In the data rows, the value 128 means zero.
Here are some points, one per row:
[140 124 145 133 142  92  90 100 124 148  92 176 114 130 119 160 143 104
 151 152 142 121 139 117 141 126 133 150 157 184 103 126 119 144 121  92
 122 113 119 141 173 153 146 146 161 140 159 149]
[149 154  91 160 165 176 155 177 170 111 142 132 136  93 112 143 132 119
 115 156 152 159 160 110 147 112 136 134 161  97 102 114 152 135 125  88
 127 109 126 160 100 151 131 129 135 136 132 136]
[149 107 116 129 143  91 124 120 139 109 125 195 149 165 177  87 141 150
  96 155 137 101 119 161 168 119 163 131 108  97 125 120 125 102 122 130
 131 119 131 131  97 131 130 145 132 104 116 176]
[114 138 110 137 124  92  87 117 163 140 119  99 159 154 158 146 103  91
  88 162 123 127 150 126  84 141 147 105 125 126 144 162 134 146 127 125
 133 153 128  77 133 149 121 163 106 119 183  97]
[167 145  99 165 143 147 151  90 120 124 105 108 146 145 127 107 121 148
 153 113 162  95  96 100 115 184 163 119 106 159 142 174  93 125 122 149
 120  89 109 122 121 151 146  93 144 137 127 120]
[153 159 147  53 153 127 151 116 127 146 125  80 123 144 118 142 124 145
  97 139 134 118 145 137 116 158 122 127 153 153 164 123 154 112 160 165
 133 103 154 141 133 116 110 130 108 136 166 171]
[123 122 146 120 117 139 132  69 148  92 126  94 138 151 130 111 107 127
 126  87 143 153 147 137 131 122 100 136 144 119 125 116 121 145 161 128
 108 125  69 150 117 116 177 138 129 127 123 168]
[126 107 167 144  96 132 138 163 109 153 147 172 173 120 136 136 137 119
 128 129 102 152 152  92 124 126 101 162  99 144 135 147 150  87 192 138
 104 100 105 117 118 162 103 132  93 133 126 114]
[ 79 131 148 143 154 116 113 159 152 131 142 135 105 131 133 129 135 133
 137  85 156  56 155  97  84 109 146 142 157 150 141  84 100  98 119 148
 154 125  90 130 126 132 116 100 101 109 113 124]
[109 113 100  96 157 127 117 165 115  93 125 122 158 153 106 145 138  94
 127 118 117 150 117 138 164 173  93 190 113 144  89 116 103 146 101 156
 151 136 125  91 137 142 135 150 106 137 149 122]
[ 67 142  94  98 124 140  83 145 125 125 136 128 132 117 103 116 135 123
 123 135 191 113 128 174 115 146 114 121  95 105 117 141 121 105 158 117
 135  97 165 157 136 152 133 100  81 131  90 121]
[115 128 131 102 125 137 140 100 169 133 108 141 135 117 116 143 133 137
 181 194 109 136 113 130 116 106 117 130 155 141 125 135 121  95 126 177
 159 159 121 116  98 131 122 123 110 187  93 108]
[116 162 151 113 169 133 130 116 112 119  86 156 145  86 160 104 143 125
 128 115 143 145 145 132 158 136 162 124 101  91 129 130  89 113 148 125
  71 152 138 129 114 143  86 138 131  89 131 112]
[141 168 143 159 102 157  93 117 120 151 147 115  97 137 100 134 105  98
 117 160  94 108 117 134 154 136 171 187 102  92 114 111 126 131 150 129
 139 148 104 155  94 148 118 113 143 103  85 163]
[157 133 143 110  81 114 111 123 148 151 134 120  77 118 144 110 159 170
 121 144 146 138 101  99 140 155 140 134  70 125 137  79 146 145 113 102
 132 133 122 104 153 119  90 149 140 130 137 116]
[148  97 158 159 138 184  99 142 126 143 130 106 106 138 150 129 164 127
 138 121 114 109 145 172 168 131 123  88 123 165 141 151 131 113 123 108
 115 106 147 118 135 137 142 145  88 136 107 119]
[134  96 170 152 155 128 133 104 151 138 185 114 140 108 120 124  99 170
 137 117 166 101 164 150 107 121 111 152  92 111 176 155 127 163 100 143
 121 156 135 105 136 174 142 107 157 158 115 134]
[123 105 176 150 128 108 154 146 129 125 129  97 134 145 124 101  94  82
 176 114 134 120 110 129 130 125 148 142 150 122 106 173 122  94 127 119
 145 137 190 107 142 114 118 105 131 103 123 152]
[143  81 135 151  83 130 133 160 116 118  85 117 140 115 123 144  94 134
  98 163 172 166 173 121 163 134 114 108 144 110 122 124 102 103 147 147
 162 143 120 143 131 128 119  76 158 127 146 138]
[174  94  97 141 136 110  98 150 109 150 143 116 135 106 146 191 146 117
 165 145 122 130 120 133  72 154  94 120 146 110 139 122 136 138 114 145
  82  92 122 150  91 104  96 143 169 120 123 130]
[111  91  97 109 113 167 116 148  95 139 104 168  56 147 153  88 107  98
 119 122 144 138 113 104 116 163 125 138 178 114 173 122 154 122  93 107
  84 136 131 107 112 143 143 133 121 156 138 128]
[111 155 126 131 118  88 165 129 145 192 160 157 117 138  96  89 125 107
  92 113 130 129 131 144 177 143 113 118 152 161 143 123 101 174  98 146
 101 133 125 152 129 106 119 136 135 130  63 107]
[156 111 163 144 144  84 136 136 147 127  94 146  76 112 107 178 109 130
  63  94 124 114  82 101 153 124 131 142 117 106  98 144 144 125 135 115
 142 135 142 139 117 119 152 163 115 159 108  85]
[139 137 124 132  83 152 110 127 149 125 125 157 188 114 108 155 122 170
 143 103 131 153 110 138 145 148 150 130 189 111 162  88 120 134 134 122
 157 135 147 112 115  94 131 149 121 142 138 101]
[108 158 128 155 100 152  87 153 116 144 116 153 130 119 111  91 146 164
 122 128 137 144 118 119  97 122  85 107 153 152 109 143 150 127 124 147
 165 118 162 138 118 145 161 180 150 103 161 106]
[162 157 144  80 129 136 169 151 104 143 138 167 143 118 151 148 122 133
 165  93 130 120 125 140 107 151 125 101 120 128  80 125 161 173 121 114
 147 153 116 138 103 132 158 113 120 127 144 154]
[151 133  94 151 121  73 101 127 120 146 125  97 136 101 122 100 120 148
 163  78  87 136 105 116 128 103  95 134 130 126 135  98 118 118 110 108
 112 155 136 183 129 150 130 122  94 158 176 141]
[126 131 123 149 121 139 123 114 128 111 174 135 136 108 116 114 156  81
 149 119 172  93 112 149 151 132 120 116 156 110 123 123 173 120 161 165
 109 145 112  96 163  96 131 127 132 134 146 110]
[ 99  89 102 111 142 157 120 116 164 166  81 111 184 105 170 107 154  92
 100 108  94 132 109 120  95 152 124 147 102 111 120 126 159 135 108 131
 144 144 148 183 182  82 140 106 173 137 112 138]
[ 97 128 127 155 137 144 159  88 129  91 144 128 129 139 148 170  84  88
 141 113 160 153 109 107 116 127 120  72  96 179 136  78 142  99 109 138
 116 119 147 113 130 128 116 152 104 123 115 161]
[116 112 106 151  99 143 174 116 115  81 123 138 115 151 131 138 148 147
 123 156 105  89 155 145 111 123 129 153 140 144 112 127 131 152 163 144
  88 142 203 147 134 124 113 155 145 151 164 112]
[144 134 127 119 138 130 147 115 110 105 160 113 146 107 143  99  82 114
 118 149 136 103 138 159 134 124 137 121 142 177 128 133 155  90 102  85
 160 143  88 149 146 110 105 128 131 131 135  67]
[111 112  90 103 120 126 126 113 102 151 136 153 160  43  68 111 119 119
  96 128 124 140 140 106 126 102 176 128 117 145 107 122 119 113 149 112
 125 103 114  97 102 122 150 153 141 126 129 172]
[132 197 132 119  89  84 140 119 121 134  86 115 120 123 146 144 168 121
 137 104 127  87 163  91 167 119  85 145 108 103 141 172 146 109  87 113
 139 108 126 116 137 102 100 141 136 167 108 143]
[135 130 145 109  96 140 137 160 143  98  76 112 147 101  85 127 122 101
 130 148  93  89  63 162 121  71 107 116 111 131 175 117 140 181 102 126
 102 103  97 138 138 171 134 118 149 111 134 131]
[143 143  76  66 117 119 127 130 140 116 163 130 105 144 139 160 143 145
 137 136 134 131 118  76 150 106 128 142 131 148 146 172 103 112 148 123
 122 174 127 143 188 147 135 149 152  64  67 118]
[118 135 125  94 146 148 104 126 197 122 162 143 103 160 127 120 100 134
 130  99 117 125 112 153 134 106 106  97 121 140  98 137 112 112 159 137
 144 111 143 106 114 138 103 103 173 160 164 113]
[140 113 168 105 146 106 147 106 119 128 140 130 135 175  95 102 121  86
 148 151 105 125 150  82 109 142 142  76 109  79 134 107 103 122 126 140
 132 114 137 121 151 130 146 121 115 142 129 104]
[176 144 111 132 111  95 100 143 152  80  98 149  80 106 128  97  93 129
 140 109 116 160 175 123 124 130 139 138 104 144 124 141 150 170 121 179
 131 133 142 130 152 101 100 123 106 111 105 136]
[131 148 117 149 118 144 112  62  83 109 154 138 125 122 170 145 146 128
  69 117 116 125 113 107 167 110 142 122 147  91  94 113 132 145 110 143
 147 130 147 140 123 181  94  75 114 117 122 129]
[142 139 105 140 152 120 121 150  97 138 125 105 142 142 161 130 127 128
 140 146 142 149 124 119 133  64 120 140  93 150 149  87 133 168 158 121
 130 124 152 114 119  84 186  90 112 144 120 115]
[158 120 166 119 131 165 116 114 131 103 134 126 115 141 106 125 169 113
 109 121 123 101 145 122  83 123 109 136 115 151 125 141  72 126 109 101
 108 164 123 129  91  72 146 104 108 105 156 120]
[159 147 107 156 126 129 151 105 125 186 116 156  93 134 132 139 100 157
 110 144 128 152 120 170 114 130 128 152 116  84 106 120 107  90 113 121
 106 102 102 133 182 121 123 113 111  71 150 136]
[ 85 163 136 136 113 125 140 171 106 102 134 121 115  97 153 136 116 156
 133 134  59 126 146 152 126 165 111 103 140 146 127  95 110 117 120 122
 141 123 150  88 113 143 165 119 181 114 130 114]
[125 135 125 143 160 145 108 151  91 115 114 102 149 177  92 127 135 162
 120 105 120 149 132 142 108 120 168  91 117 127 123 131 165  80 121 145
 103 187  92  97 148 133 113 112 144 158  96 143]
[ 80 107 109 121 111 109 150 130 116 134 139 128  98 119 145 181 165 111
 155 118 114 160 128 169 128 123 204 112  95 121 175 142 111 129 134 137
 157 127 109 169 118 119 149 135 124 140 165 122]
[123 137 186 134 130 117 131 160 139 110 178 103 123 112 177 113 139 149
 100 156 125 148  80 118  97 135 132 124 155 132 102 146 109 131 100 144
  87 107 108 130 149 116 159 104 126 149 127 154]
[ 94 113 141 122 153  79 133  84 147 104 113 110 138 156  74 126 166 144
 133 120 129 167 126 135 148 130 132 147 155 138 141 125 197 134 120  98
 127  99 155 110  70 119 147 115 121  86 123  86]
[160 115 113 111 117 145 170 120 109 122 120 103 148 148 123 111 146 120
 118 111 142 168 150 159  82  68 127 176 149 111 110 113  90 144 135  97
 167 102 124 106 103 152 107 189 149 118  97 133]
[ 97 135 126 137 166 151 108 119  77 117 126 159 147 145 112 134 101 157
 140 143 111 134 115 117 140 114  93 119 125 102 162 166 114 149 114 107
 149 119 122 148 153  83  98 152 122 128 155 144]
[137  89 137 140 153 105 152 130 130 155 129 112 102 142 129 117 142 128
 144 138  98  99 132 124 104 159 110  91 153 117 134 132 119 152 201  90
 172 151 104  94 138 130 101 107  98 121 110 153]
[ 65  95 112 118 120 156 143 164 138 161 136  67 114 138 134 129 113 183
 166 147 121 120 121 102 171 109 147 122 120 132  86 142 143 162 113 147
  98 125 107 147 102 112 120 142 110 110 127 115]
Along one direction, these points spread out more than along any other. Take the direction at right angles to it along which they spread out most. Go by this last direction. How many in every 100 of the points above lie lower along it than each point below? Answers are rounded to whole numbers. More than half of the points above lie lower than the first one.
[123 122 146 120 117 139 132  69 148  92 126  94 138 151 130 111 107 127
 126  87 143 153 147 137 131 122 100 136 144 119 125 116 121 145 161 128
 108 125  69 150 117 116 177 138 129 127 123 168] 50
[176 144 111 132 111  95 100 143 152  80  98 149  80 106 128  97  93 129
 140 109 116 160 175 123 124 130 139 138 104 144 124 141 150 170 121 179
 131 133 142 130 152 101 100 123 106 111 105 136] 33
[ 97 135 126 137 166 151 108 119  77 117 126 159 147 145 112 134 101 157
 140 143 111 134 115 117 140 114  93 119 125 102 162 166 114 149 114 107
 149 119 122 148 153  83  98 152 122 128 155 144] 67
[111 112  90 103 120 126 126 113 102 151 136 153 160  43  68 111 119 119
  96 128 124 140 140 106 126 102 176 128 117 145 107 122 119 113 149 112
 125 103 114  97 102 122 150 153 141 126 129 172] 83
[109 113 100  96 157 127 117 165 115  93 125 122 158 153 106 145 138  94
 127 118 117 150 117 138 164 173  93 190 113 144  89 116 103 146 101 156
 151 136 125  91 137 142 135 150 106 137 149 122] 85
[114 138 110 137 124  92  87 117 163 140 119  99 159 154 158 146 103  91
  88 162 123 127 150 126  84 141 147 105 125 126 144 162 134 146 127 125
 133 153 128  77 133 149 121 163 106 119 183  97] 54
[142 139 105 140 152 120 121 150  97 138 125 105 142 142 161 130 127 128
 140 146 142 149 124 119 133  64 120 140  93 150 149  87 133 168 158 121
 130 124 152 114 119  84 186  90 112 144 120 115] 77
[158 120 166 119 131 165 116 114 131 103 134 126 115 141 106 125 169 113
 109 121 123 101 145 122  83 123 109 136 115 151 125 141  72 126 109 101
 108 164 123 129  91  72 146 104 108 105 156 120] 35
[149 154  91 160 165 176 155 177 170 111 142 132 136  93 112 143 132 119
 115 156 152 159 160 110 147 112 136 134 161  97 102 114 152 135 125  88
 127 109 126 160 100 151 131 129 135 136 132 136] 92
[111 155 126 131 118  88 165 129 145 192 160 157 117 138  96  89 125 107
  92 113 130 129 131 144 177 143 113 118 152 161 143 123 101 174  98 146
 101 133 125 152 129 106 119 136 135 130  63 107] 25
[132 197 132 119  89  84 140 119 121 134  86 115 120 123 146 144 168 121
 137 104 127  87 163  91 167 119  85 145 108 103 141 172 146 109  87 113
 139 108 126 116 137 102 100 141 136 167 108 143] 27
[116 162 151 113 169 133 130 116 112 119  86 156 145  86 160 104 143 125
 128 115 143 145 145 132 158 136 162 124 101  91 129 130  89 113 148 125
  71 152 138 129 114 143  86 138 131  89 131 112] 21
[157 133 143 110  81 114 111 123 148 151 134 120  77 118 144 110 159 170
 121 144 146 138 101  99 140 155 140 134  70 125 137  79 146 145 113 102
 132 133 122 104 153 119  90 149 140 130 137 116] 29
